In the data rows, the value 500 means zero.
Here are some numbered points:
[466 547 504 522 625 350 398 623 513 362 478 522 543 673 514 663 395 606 545 460 386 470 465 480
 536 538 308 469 286 106] 0
[464 370 135 373 533 605 456 334 665 690 795 538 490 840 532 305 590 467 554 683 561 642 458 342
 624 390 339 459 569 481] 1
[431 565 558 502 613 517 497 601 614 441 420 610 662 473 492 641 331 614 642 434 352 542 540 422
 593 502 365 530 377 467] 2
[510 486 547 895 719 636 280 483   0 438 285 583 284 412 401 474 389 225 647 456 433 287 577 826
 629 453 369 457 550 401] 3
[482 264 697 656 400 326 630 305 527 511 360 572 497 407 543 218 640 436 556 554 531 593 540 240
 452 382 889 535 796 492] 4
[420 534 563 455 475 625 573 548 596 487 517 487 501 408 437 606 375 635 562 408 428 538 559 431
 442 481 603 587 413 476] 5
[393 498 466 645 479 558 522 332 532 575 338 598 462 397 540 572 624 575 594 360 472 449 568 624
 543 428 500 627 450 629] 6
[453 625 606 381 556 547 702 739 529 493 598 415 731 410 684 543 509 601 635 841 623 332 494 415
 491 565 639 523 433 415] 7
[599 300 734 567 265 284 671 594 509 628 482 639 484 408 271 479 697 455 553 546 568 529 595 349
 586 645 673 591 643   0] 8
[411 585 581 522 453 484 620 638 635 498 391 600 516 493 426 616 555 622 542 356 385 667 521 423
 558 442 370 551 532 544] 9
[522 609 637 401 367 594 655 487 494 568 604 652 538 490 460 521 462 489 564 755 489 423 542 259
 644 761 525 362 754 530] 10
[999 497 719 469 374 665 642 524   0 451 596 687 527 364 502 495 276 302 576 487 612 402 290 587
 688 676 572 519 605 462] 11
[464 551 472 730 369 336 614 519 533 526 548 601 602 804 440 584 512 677 474 517 454 509 497 565
 503 460 334 583 548 470] 12
[428 524 591 511 417 437 622 614 615 479 415 585 560 498 436 598 590 566 539 422 451 612 501 383
 525 339 285 536 586 503] 13
[469 762 589 600 441 298 488 376 525 999 251 180 726 795 672 379 999 662   0 300 426 978   0 464
 499 999 644 317 494 516] 14
[448 631 497 557 410 351 567 504 559 519 630 578 551 772 571 603 447 493 484 435 539 497 495 517
 515 466 358 531 556 539] 15
[425 538 551 515 489 534 460 609 616 449 478 533 585 423 488 654 327 672 558 397 327 543 528 455
 485 467 426 534 395 442] 16
[542 266 784 582 337 336 637 372 530 540 441 612 473 403 592 261 590 263 529 654 582 637 548 175
 393 464 751 572 643 415] 17
[438 502 657 381 318 246 709 587 616 411 610 455 617 432 637 552 494 564 645 497 616 326 395 465
 494 798 657 368 486 255] 18
[463 337 185 278 612 682 356 122 642 560 698 434 435 878 548 328 444 549 553 543 439 691 542 408
 607 385 382 360 540 628] 19
[398 589 494 490 431 415 415 463 435 302 578 516 346 999 553 631 387 584 485 521 631 500 349 568
 458 355 321 578 605 342] 20
[422 546 604 458 440 611 587 665 588 486 547 444 477 410 471 608 504 613 585 380 426 530 532 418
 424 444 534 575 431 465] 21
[328 526 388 326 661 371 321   0 560 224 684 510 605 469 612   0 510 525 466 722 445 546 366 617
 462 458 999 547 504 575] 22
New points follow, each followed by the numbers of its three nearest points above, looking only along the 6 directions in which the numbered points spread most, nearest first.
[670 686 435 503 391 601 509 417 576 964 282 581 411 474 429 512 524 213 538 427 379 627 621 509
 516 566 606 368 645 373] 12 6 15
[587 364 353 999 630 447 199 631  67 315 389 611 322 397 445 517 376 226 571 501 584 367 576 404
 606 533 469 426 449 533] 3 6 11
[525 299 620 466 283 420 653 583 566 494 600 655 611 410 504 489 409 513 477 463 612 439  91 489
 688 600 532 581 561 496] 10 18 7
[999 353 178 379 659 555 294 562 556 334 382 557 631 943 396 480 390 283 436 513 323 552 749 522
 706 502 495   0 577 608] 20 15 1
[451 552 468 770 656 555 435 453 401 409 421 590 327 419 520 524 524 458 503 483 554 421 574 484
 685 543 613 535 385 633] 6 5 2
[547 622 440 466 490 396 325 579 480 398 349 292 250 455 492 602 439 512 524 304 403 501 532 416
 293 328 451 618 380 548] 6 16 2
[406 482 393 680 752 484 515 506 528 438 367 607 524 453 260 511 337 474 307 379 390 643 633 873
 519 408 417 557 154 520] 6 16 2
[440 416 387 259 613 653 344 200 600 498 735 346 402 613 415 446 408 614 380 435 399 648 620 460
 523 291 475 414 484 642] 19 1 20
[472 574 543 369 290 252 603 559 646 366 624 423 576 393 737 537 418 497 589 505 999 310 463 377
 532 841 546 474 684 530] 18 7 10
[530 627 462 428 509 505 283 496 430 417 405 117 217 443 519 581 400 459 414 331 453 479 546 437
 261 369 472 588 391 563] 6 16 2
[455 503 468 484 545 538 370 575 584 523 478 606 507 421 403 482 579 494 540 321 367 680 541 464
 537 402 442 537 471 582] 6 9 13
[401 453 358 770 737 510 468 656 466 385 348 604 495 418 313 475 420 415 434 345 363 638 642 746
 442 463 326 573 240 521] 6 16 2
[999 380 230 375 695 595 309 511 575 321 397 568 630 628 407 478 418 274 409 457 355 572 644 447
 616 407 364   0 568 537] 20 15 12
[545 225 684 510 353 535 622 579 365 518 502 617 648 371 402 500 432 318 466 528 471 449 428 692
 571 494 578 572 401 445] 10 5 21
[397 485 433 416 558 407 270 595 554 382 635 241 293 600 548   0 352 565   0 441 645 656 215 406
   0 443 490 493 257 468] 15 6 19
[999 310 312 354 663 594 223 567 549 344 252 572 632 999 386 460 376 315 415 536 320 520 746 594
 768 483 464   0 544 643] 20 15 12
[430 547 465 583 532 624 515 407 512 547 398 552 439 410 601 542 640 531 541 411 500 356 594 571
 527 482 453 634 432 630] 6 5 16
[456 566 366 506 568 522 363 632 555 491 551 586 526 453 402 488 632 486 560 376 408 684 544 483
 610 366 364 551 476 615] 6 12 9
[433 535 536 341 469 343 617 222 494 999 503 118 604 582 443 544 999 700   0 648 399 762   0 777
  61 999 689 286 457 591] 14 18 15
[548 629 348 424 680 563 511 480 553 431 696 553 588 430 794 645 350 489 502 999 379 519 651 485
 462 419 284 398 630 737] 20 15 5
[521 620 423 495 488 491 341 473 445 414 387 172 282 449 476 563 454 458 399 328 413 505 540 453
 331 348 490 594 369 578] 6 16 5
[512 266 607 474 317 504 676 546 517 482 585 635 592 403 429 499 418 510 490 476 581 408 219 541
 587 519 587 624 549 509] 10 5 21
[534 258 615 465 210 421 680 589 626 579 629 628 568 491 404 410 446 437 530 641 635 495 341 398
 583 505 596 567 702 392] 10 8 17
[507 317 529 470 306 294 653 571 629 414 665 612 577 405 603 509 499 516 439 493 828 447 285 427
 682 685 542 570 594 468] 10 18 7
[592 444 598 979 624 514 383 492 178 418 317 580 278 431 439 516 414 265 690 447 508 320 493 662
 651 454 303 516 536 413] 3 6 11
[498 295 563 473 322 358 658 519 591 406 663 655 582 398 528 517 466 507 402 491 831 443 278 440
 576 584 543 590 526 436] 10 18 7
[481 519 534 348 476 333 600 392 190 999 470  51 625 606 479 660 999 631 247 914 469 776  93 834
   0 999 575  72 449 643] 14 18 15
[537 204 663 497 317 507 656 551 414 487 541 624 626 385 339 511 417 416 496 527 528 417 358 620
 576 527 531 602 474 460] 10 5 21
